[[132 133 114 125 124 130 135 111 131 134 111 122 141 126 134]
 [134 131 107 126 123 132 139 104 137 128 109 130 141 127 131]
 [120 131 142 124 131 124 119 143 111 141 132 107 130 129 137]
 [121 130 134 123 129 125 122 135 112 141 124 106 137 129 140]]
:
[[121 130 134 123 129 125 122 135 112 141 124 106 137 129 140]
 [120 131 142 124 131 124 119 143 111 141 132 107 130 129 137]
 [134 131 107 126 123 132 139 104 137 128 109 130 141 127 131]
 [132 133 114 125 124 130 135 111 131 134 111 122 141 126 134]]

[[120 148 147 120 121 127]
 [132 132 132 132 132 127]
 [122 145 145 122 122 128]
 [137 125 125 137 136 128]
 [117 152 151 117 117 128]
 [134 129 129 134 133 128]
 [116 154 153 115 116 128]
 [145 114 115 145 144 128]
 [123 143 143 123 123 128]
 [138 123 123 138 137 128]
 [148 111 111 147 146 128]
 [131 133 133 130 130 128]]
:
[[131 133 133 130 130 128]
 [148 111 111 147 146 128]
 [138 123 123 138 137 128]
 [123 143 143 123 123 128]
 [145 114 115 145 144 128]
 [116 154 153 115 116 128]
 [134 129 129 134 133 128]
 [117 152 151 117 117 128]
 [137 125 125 137 136 128]
 [122 145 145 122 122 128]
 [132 132 132 132 132 127]
 [120 148 147 120 121 127]]

[[149 135 128 133 132 133 133]
 [123 129 122 140 128 129 132]
 [131 128 133 109 128 126 125]
 [134 126 132 134 132 108 124]
 [144 128 126 130 127 105 126]
 [127 120 132 119 117 126 134]
 [120 129 117 114 134 144 137]
 [131 139 131 129 119 109 125]
 [122 129 130 128 130 118 120]
 [131 126 137 141 120 145 118]
 [115 123 122 119 135 116 136]
 [103 128 129 115 123 125 137]]
:
[[103 128 129 115 123 125 137]
 [115 123 122 119 135 116 136]
 [131 126 137 141 120 145 118]
 [122 129 130 128 130 118 120]
 [131 139 131 129 119 109 125]
 [120 129 117 114 134 144 137]
 [127 120 132 119 117 126 134]
 [144 128 126 130 127 105 126]
 [134 126 132 134 132 108 124]
 [131 128 133 109 128 126 125]
 [123 129 122 140 128 129 132]
 [149 135 128 133 132 133 133]]

[[129 129 132 132 133 133 130]
 [140 140 125 125 125 125 141]
 [133 133 130 130 130 130 134]
 [151 151 117 117 117 117 151]]
:
[[151 151 117 117 117 117 151]
 [133 133 130 130 130 130 134]
 [140 140 125 125 125 125 141]
 [129 129 132 132 133 133 130]]

[[116 141]
 [137 117]
 [137 118]
 [117 141]
 [155 137]
 [117 140]
 [137 118]
 [137 118]
 [117 140]]
:
[[117 140]
 [137 118]
 [137 118]
 [117 140]
 [155 137]
 [117 141]
 [137 118]
 [137 117]
 [116 141]]

[[142 114 149 144]
 [109 147 104 107]
 [119 137 113 117]
 [143 112 150 146]]
:
[[143 112 150 146]
 [119 137 113 117]
 [109 147 104 107]
 [142 114 149 144]]

[[152 146 103]
 [152 143 104]
 [106 114 145]
 [109 124 148]
 [128 126 127]]
:
[[128 126 127]
 [109 124 148]
 [106 114 145]
 [152 143 104]
 [152 146 103]]
---
[[140 128 136 120 131 137 123 128 135 105 114 119]
 [153 137 128 122 127 121 130 147 134 127 125 126]
 [122 143 109 138 126 135 121 135 141 125 134 117]
 [133 115 143 133 124 146 137 139 121 115 130 129]
 [146 116 121 139 115 131 118 138 125 125 131 116]]
:
[[122 143 109 138 126 135 121 135 141 125 134 117]
 [133 115 143 133 124 146 137 139 121 115 130 129]
 [140 128 136 120 131 137 123 128 135 105 114 119]
 [146 116 121 139 115 131 118 138 125 125 131 116]
 [153 137 128 122 127 121 130 147 134 127 125 126]]

[[138 117 143 127 113 141 142 139 120 121 136]
 [133 123 134 118 124 137 134 129 120 116 141]
 [107 135 121 115 145 137 137 111 126 121 142]
 [154 144 131 135 128 118 124 131 137 129 127]
 [127 131 124 131 138 118 135 129 135 124 143]
 [140 121 135 119 117 139 138 123 126 120 140]]
:
[[107 135 121 115 145 137 137 111 126 121 142]
 [127 131 124 131 138 118 135 129 135 124 143]
 [133 123 134 118 124 137 134 129 120 116 141]
 [138 117 143 127 113 141 142 139 120 121 136]
 [140 121 135 119 117 139 138 123 126 120 140]
 [154 144 131 135 128 118 124 131 137 129 127]]

[[123 126 124 125 123 122 132 125 140 128 127 122 131 123]
 [126 119 126 132 127 133 123 138 120 124 136 124 126 135]
 [129 143 119 135 124 132 131 136 127 124 128 129 115 111]
 [118 144 127 131 117 144 136 151 123 128 128 123 124 131]
 [131 141 134 130 128 155 124 148 137 125 137 127 123 144]
 [138 135 127 120 134 123 126 124 120 123 128 127 125 132]]
:
[[118 144 127 131 117 144 136 151 123 128 128 123 124 131]
 [123 126 124 125 123 122 132 125 140 128 127 122 131 123]
 [126 119 126 132 127 133 123 138 120 124 136 124 126 135]
 [129 143 119 135 124 132 131 136 127 124 128 129 115 111]
 [131 141 134 130 128 155 124 148 137 125 137 127 123 144]
 [138 135 127 120 134 123 126 124 120 123 128 127 125 132]]

[[134 139 107 107 124 133]
 [108 139 144 158 133 111]]
:
[[108 139 144 158 133 111]
 [134 139 107 107 124 133]]

[[152 134 118 114 142 132  98 134]
 [134 132 140 120 124 130  98 123]]
:
[[134 132 140 120 124 130  98 123]
 [152 134 118 114 142 132  98 134]]

[[153 116 145]
 [139 113 136]
 [116 134 109]
 [143 124 155]
 [140 123 119]
 [151 113 143]]
:
[[116 134 109]
 [139 113 136]
 [140 123 119]
 [143 124 155]
 [151 113 143]
 [153 116 145]]

[[114 105 125 117 122 143 135 114 121 121 139]
 [112 114 134 111 119 140 122 116 106 112 133]
 [107 122 119 133 129 119 125 116 134 127 114]
 [149 150 135 126 129 126 113 146 122 131 126]
 [130 146 126 127 130 119 112 128 134 127 110]
 [111 130 123 124 126 123 116 120 125 123 117]
 [117 116 128 126 124 133 130 128 117 126 137]]
:
[[107 122 119 133 129 119 125 116 134 127 114]
 [111 130 123 124 126 123 116 120 125 123 117]
 [112 114 134 111 119 140 122 116 106 112 133]
 [114 105 125 117 122 143 135 114 121 121 139]
 [117 116 128 126 124 133 130 128 117 126 137]
 [130 146 126 127 130 119 112 128 134 127 110]
 [149 150 135 126 129 126 113 146 122 131 126]]
